In the rows, 128 means zero.
The rows of Z fall into a few groups, which share some directions, and each row is roughly a mix of its group's hidden directions.
Z, 101 rows:
[[101 132 138  86 174 140 134 162 119 103]
 [136 109 106  82 158 101 101 155 116 149]
 [119 103 135 186 112 167 118 128 121 155]
 [174 146 131 157  86 105 127 111 124 157]
 [ 98  91 162 118 162 153 108 140 142 100]
 [161 124 174 155 110  97 114 131 118 163]
 [100 141  99 103 158 163 104 168 130 122]
 [138  97 173 154 136 111 112 106 166 105]
 [ 84  92 164 132 157 162 118 137 124 126]
 [ 80  94 143  95 157 144 108 144 118 137]
 [151  87 156 141 129 146  99 102 104  93]
 [ 87 104 113 100 148 164 111 136 128  90]
 [169 152 121 147  86  91 136 121 125 156]
 [121 173 112 133 143 142 154 159 122 176]
 [ 85 111 140  73 151 137 114 144 129 108]
 [113 148 131 133 148 176 155 174 119 150]
 [160 143 158  75 147 127 139 125 139  94]
 [145 145 152  72 138 117 167 120 107 143]
 [128 151 139 148 120  85 143 158 148 175]
 [ 76  77 124 102 135 135 112 137 120 113]
 [171 146 155 148 107  85 134 123 134 162]
 [182 160 128 153 111 101 137 112 127 158]
 [ 83 103 131  99 151 163 107 144 134 100]
 [102 151 154 116 138 177 153 141 117  91]
 [143 165  81 117 142 128 173 107 129 117]
 [106 119 165 143  79  96 100 126 121 145]
 [166 105 160 111 117 110  75 123 133 116]
 [131 111 157 171  99  96 120 103 106 155]
 [ 84 108 135 112 159 137 104 170 139 152]
 [139 114 147 156 137  95 133  80 119  87]
 [154 150 147 169 117 173 165 132 129 134]
 [180 133 140 136 107 134 139  89 108  91]
 [155 142 112 174 103 103 156  96 138 143]
 [ 81  90 125 147 120 125  93 165 130 124]
 [145  87 170 128 129 125 122  85 115  97]
 [103 102 182 121 141 158 110 157 145 128]
 [ 92 110 154 153 123 126 100 170 143 160]
 [130  99 101 126 140 130 108  98 134  67]
 [ 95 150  77 151 152 153 143 147 139 138]
 [ 65 124 127 104 144 150 113 161 123 136]
 [ 77  94 105 119 155 153 104 148 127 131]
 [123 132 161  93 162 166 133 159 118 100]
 [158 179 121 172 117 123 156 118 142 125]
 [103 136 147 114 169 136 140 177 159 144]
 [ 70 111 128 114 149 126 105 161 146 151]
 [ 86 130 107  83  95 114 102 150 127 131]
 [152 137  90 168 103  90 144 103 138 123]
 [ 86 142 131 123 140 173 125 166 133 162]
 [ 96 173 102  91 107 115 121 149 124 151]
 [168 151 100 151 136 101 174 114 119 122]
 [174 124 145 175  98 144 137  98 128 126]
 [ 77 134 121 100 119 164 117 134  92 107]
 [ 90  95 145  98 161 141 112 154 110 104]
 [178 139 145 142 154 157 166 139 111 110]
 [173 131 121 159  88  99 112  99 140 128]
 [120 127  50 137 134 136 111 133 125 134]
 [125 148  73 107 144 152 156 111 119  98]
 [ 92 102 126  75 152 155 126 154 127 127]
 [ 54 100 118 121 134 132 115 139 120 127]
 [115 155 141 130 108 194 147 142 108 126]
 [ 79 103 116 138 160 168 118 154 139 126]
 [100 127 178  79 134 113 104 135 119 136]
 [140  85 154 147 108 152  80 119 128 146]
 [166 140 123 173  98 109 141 108 107 156]
 [ 96 102 127  79 150 132  87 142 129 112]
 [141 108 177 121 134 148 113 110 125  76]
 [ 85 143  96 140 166 133 144 159 155 136]
 [195 116 167 135 138 128 128 121 144 117]
 [151 134  91 164  93 113 145  88 136 119]
 [155 124 146 101 171 154  89 117 128 100]
 [129 111 190 134  92 118  98 138 141 127]
 [150  95 154 149 122 118 110  80 146  98]
 [123  90 134 158 148 160 107 139 157  89]
 [192 156 131 132 103 105 145 107 130 121]
 [148 139 173 104 159 161 143 157 137 107]
 [ 94  74 142 101 132 117  93 124 115 115]
 [143 152 129 165 108  87 142 140 145 172]
 [191 136 167 117 129 118 124 114 140 105]
 [ 87  89 159  85 142 137 143 134 118 117]
 [188 134 122 148 117  96 147  95 133 118]
 [ 91 140  82  99 156 115 137 116  98 143]
 [102  90 141 118 159 154 100 140  95 101]
 [ 95 130  79 112 152 158 145 122 134  93]
 [ 89 112 119 130 158 112 116 166 153 168]
 [175 128 165  92 168 133 133 116 124 121]
 [118 142  79 111 113  84 122 100 100 129]
 [143 106 146 172 155 159 134 159 135 160]
 [150 149 158 139 124 124 134 152  95 184]
 [157 166  92 134  94 106 157 109 126 146]
 [170 153 117 157 108  98 154  95 140 142]
 [170 151 129 115  84  86 131 106 122 120]
 [ 85 126 140  92 117 109  94 138 167 142]
 [195 144 122 144 124 105 157 110 133 129]
 [148 115 185  87 109 111 106 130 129 124]
 [154 133 135 133 135 172 150  73 109 120]
 [119 145  73 118 140 151 164 104 125 100]
 [150 135 157  75 172 122 115 136 127 110]
 [152  94 154 127 113 136  93  93 109  93]
 [ 84 127  75 127 121 150 160 148 126 137]
 [159 118 141 102 102  85  91 105 119 111]
 [100 142  68 122  92 119 105 145 133 131]]

One row of each group comes first, with its name. Which group is each row after those in?
[176 150 120 144 104  97 153  93 140 120]	B
[115 141 108  63 111  95 121 123 108 128]	R
[ 70 113 107 121 156 147 120 162 140 113]	K

[151 168 127 111 177 149 164 129 126 140]	R
[ 96 163 102 104 121 160 147 159 106 147]	B
[ 94 103 149 160 140 100 115 124 177 133]	B
[172 150 134 166 136 130 174 135 147 144]	B
[124 116 161 134 116 162 101 152  86 162]	K
[194 129 155 152 123 150 141 134 148 132]	R
[183 134 155 159 133 119 155  97 129 112]	R
[139 119 103  88 147 127 118 110 123  69]	K
[133  80 169 145 150 148  93 142 140 134]	B
